[[117 118 109 110 113 116]
 [124 135 116 134 133 127]
 [106 129 104 122 110 115]]	106

[[125 122 122 116 108 156]
 [122 143 121 154  98 116]
 [123 142 157 128 116 128]]	123

[[128 104 135 107]
 [125 140 115 133]
 [ 98 139 143 126]]	98

[[109 129 117 132 131 149]
 [123 105 102 131 106 101]
 [121 106 151 136 119 102]]	121

[[139 138 146 127 123 153]
 [101 103 107 106 122 112]
 [128 125 158 119 116 148]]	128

[[121 125 140 131 125 125]
 [158 128 151 130 136 130]
 [130 127 115 127 121 124]]	130

[[132 137 126 129 123 132]
 [128 121 143 133 121 111]
 [125 157 120 111 123 121]]	125

[[113 124 130 127 129 132]
 [126 126 126 123 139 126]
 [155 130 133 130 133 117]]	155

[[134 141 102 121]
 [145 113 133 144]
 [136 132 143 128]]	136
---
[[115 102 127 130]
 [140 146 142 115]
 [136 147 105 129]]
129

[[111 123 152 122 113 145]
 [115 129 139 120 119 139]]
139

[[126 139 116 138]
 [105 143 122 111]
 [124 125 131 121]]
121

[133 144 102 115]
115

[148 138 103 139 133 135]
135

[[125 131 124 135 129]
 [102 116 108 112 121]]
121
---
[138, 106, 122, 118, 124, 103, 114] ans = 114
[149, 132, 125, 137, 152] ans = 152
[123, 128, 155, 124, 128] ans = 128
[132, 127, 101, 145, 137, 117, 118] ans = 118
[124, 126, 121, 125, 156, 100] ans = 100
[118, 118, 126, 154, 107] ans = 107
[143, 125, 108, 100, 103, 117, 135] ans = 135
[151, 114, 120, 125] ans = 125
[122, 137, 101, 121] ans = 121
---
Q:
[[127 136 126 104 121]
 [131 133 115 127 122]
 [113 141 139 116 126]]
A: 116

Q:
[[128 136 131 130 124]
 [ 98 128 138 126 119]
 [144 127 111 120 128]]
A: 120

Q:
[[136 122 114 133 118]
 [156 109 120 149 132]
 [148 106 144 141 146]]
A: 141

Q:
[[123 139 129 128 156 118]
 [121 145 122 128 115 156]
 [120 131 123 128 103 151]]
A: 103

Q:
[[136 138 123 140 138]
 [135 139 124 138 137]
 [128 120 128 156 137]]
A: 156

Q:
[[118 149 116 123 132 127 148]
 [119 140 114 138 126 131 112]
 [111 140 104 137 157 145 112]]
A: 145

Q:
[[132 110 109 135]
 [132 129 110 100]
 [125 108 124 134]]
A: 124

Q:
[[119 135 121 119 125 122 133]
 [143 121 134 105 150 127 128]
 [105 153 151 128 104 129 119]]
A: 129

Q:
[[125 144 134 119]
 [136 113 118 149]
 [153 129 113 127]]
A: 113
---
[129 120 155 124 124 128] ==> 128
[119 139 125 144 103] ==> 103
[150 102 112 108] ==> 108
[118 116 136 150 119 135 118] ==> 118
[132 110 119 152 133 107] ==> 107
[103 128 125 121] ==> 121
[126 140 150 124] ==> 124
---
Q:
[[147 130 114 131 104 118 152]
 [147 127 128 122 106 132 142]]
A: 147

Q:
[[130 129 128 130 127 130]
 [139 137 119 117 105 112]]
A: 130

Q:
[[112 112 157 101]
 [107 108 152 101]]
A: 112

Q:
[[128 149 134 122]
 [129 148 129 117]]
A: 128

Q:
[[125 112 112 147 144]
 [107 137 105 126 130]]
A: 125

Q:
[[102 124 104 117 133]
 [109 143 151 139 130]]
A: 102

Q:
[[104 127 147 155 127 124]
 [139 132 117 124 122 132]]
A: 104
---
[[122 119 113 125 134 138 133]
 [130 139 106 142 134 107 126]
 [137 140 112 138 123 135 134]] value 139

[[114 114 120 133]
 [115 102 120 131]] value 114

[[115 156 105 121]
 [142 150 102 136]] value 156

[[114 130 121 128 120]
 [116 129 107 125 114]
 [124 130 113 128 132]] value 129

[[122 111 100 120 152]
 [133 142 120 128 122]] value 111

[[106 121 141 143 142]
 [119 104 142 156 121]
 [131 153 130 116  98]] value 104

[[122 112 122 138 131 128 144]
 [122 107 125 135 119 129 137]] value 112

[[139 125 120 113]
 [141 128 128 127]
 [118 154 128 130]] value 128
